Here are some points, each followed by its number:
c(19, -40, -14, 12, -24, -9, -11, 13, 17, 19, -34, 26, 24, 13, -14, -19) 0
c(-23, -74, 34, 29, -78, -31, -16, 29, -26, 4, -37, -36, 45, -7, -19, -11) 1
c(-6, -127, -67, 37, -9, -10, -41, 5, 19, -64, -20, 49, 30, -36, -19, 29) 2
c(19, -52, -10, -28, -2, 6, 7, 25, -9, 24, 21, -17, -10, 5, 14, -9) 3
c(-42, -26, 1, -13, 22, -41, 27, -22, 33, 13, 37, 14, -40, 7, 14, -13) 4
c(44, 22, -15, -44, 41, 35, 19, 11, 16, 18, 37, -2, -29, 7, 15, 3) 5
c(36, -35, -13, -22, -6, 15, -10, -15, -9, 19, 8, 30, -4, 12, 18, 2) 6
c(-31, -42, 8, 49, -49, -12, -54, -43, -32, -10, -68, 14, 39, 9, -8, -12) 7
c(-84, -37, 15, 9, -11, 5, -44, -67, -79, 12, -24, -85, -18, 17, 41, -30) 8
c(-34, 76, 31, -1, 13, -40, 50, 17, 11, -2, 36, -25, -22, -16, 0, 2) 9
c(-70, -26, 100, 27, -115, -20, -5, 82, -87, 14, -38, -127, 52, -14, -7, -34) 10
c(35, -27, -20, 1, 8, -4, 24, 36, 28, -35, 26, 38, 10, -26, -10, 35) 11
c(-21, 43, -26, 14, 33, 17, -11, -20, 11, 10, -36, 8, -13, 33, -15, -32) 12
Which three points above are nearest to each new point, looking only along the 4 directions in which the numbered points spread most? Their numbers follow each, smallest number first.
c(18, -19, 43, -35, -28, 11, -3, -46, -5, 30, 28, -12, -13, 19, 30, -4) >> 3 4 6
c(23, 118, 22, -5, 9, 36, 1, 8, -9, 28, -28, -19, 5, 32, -12, -22) >> 4 9 12
c(-50, 45, 72, 22, -70, -23, 12, 82, -92, -11, -8, -127, 41, -43, 10, 7) >> 1 9 10
c(8, 59, -6, -6, 23, 28, -2, 1, 3, 14, -12, -11, -8, 25, -7, -16) >> 4 9 12
c(-1, 127, 18, -6, 36, 30, 9, -11, 8, 18, -17, -32, -19, 31, -11, -30) >> 4 9 12
c(57, -74, -33, -11, -16, 4, -2, 46, 13, 10, 3, 44, 18, -3, -6, 8) >> 0 6 11
c(17, 82, 68, -57, 4, 11, 14, -90, -36, 7, 87, -18, -38, -14, 79, 51) >> 4 5 9
c(41, 9, -18, -36, 28, 33, 6, 12, 5, 15, 25, 1, -17, 8, 11, 5) >> 4 5 6
c(15, 122, -25, -6, 84, 36, 13, -18, 23, -51, 32, 17, -26, -28, 1, 48) >> 4 5 12
c(-59, -3, 47, -8, -10, -51, 41, 12, 4, 0, 47, -71, -26, -18, 11, -4) >> 3 4 9
c(-49, -30, 47, 1, -32, -36, 24, 4, 3, 3, 21, -61, -9, -8, 3, -13) >> 1 3 4
c(29, -82, -43, -17, 7, 8, -6, 8, 11, 22, 1, 38, -5, 10, 2, -10) >> 0 3 6
c(26, -127, -125, 76, 0, 13, -105, -55, 11, -69, -90, 127, 59, -17, -28, 37) >> 0 2 7
c(-17, 24, -12, -12, 61, 62, 2, 23, 8, -64, 32, -102, -21, -36, -4, 34) >> 3 4 5
c(47, -119, -127, 44, 41, -7, -77, -76, 19, -15, -70, 127, 21, 17, -9, 8) >> 0 2 6
c(-100, 2, 127, 11, -127, -55, 38, 114, -111, 19, 11, -127, 43, -41, 16, -23) >> 1 9 10
c(41, 18, 7, -31, -13, 17, -3, -13, -1, 45, 4, 24, -4, 36, 13, -15) >> 3 4 6
c(-72, 96, 51, 28, -20, -11, 25, 72, -22, 33, -45, -125, 3, 24, -37, -64) >> 8 9 10
c(3, -88, -38, 13, 18, 34, -30, -11, 32, -61, -2, -5, 9, -23, -18, 25) >> 0 2 6
c(-34, 93, 32, 17, -7, -20, 14, 19, -17, 37, -37, -29, 1, 28, -16, -48) >> 4 9 12
c(9, -95, -3, -42, 2, -54, 15, -91, 15, 15, 81, 82, -47, -10, 63, 29) >> 3 5 6
c(29, 1, -5, -15, 22, 7, 32, 35, 49, -19, 37, 7, -10, -15, -17, 18) >> 4 5 11
c(26, -61, -32, -19, 10, 27, -14, 7, 8, 7, -2, 17, -3, 13, 1, -1) >> 0 3 6
c(35, 28, -12, -14, 12, 25, -1, 18, -6, 10, -4, 12, 4, 6, 4, 1) >> 3 4 6
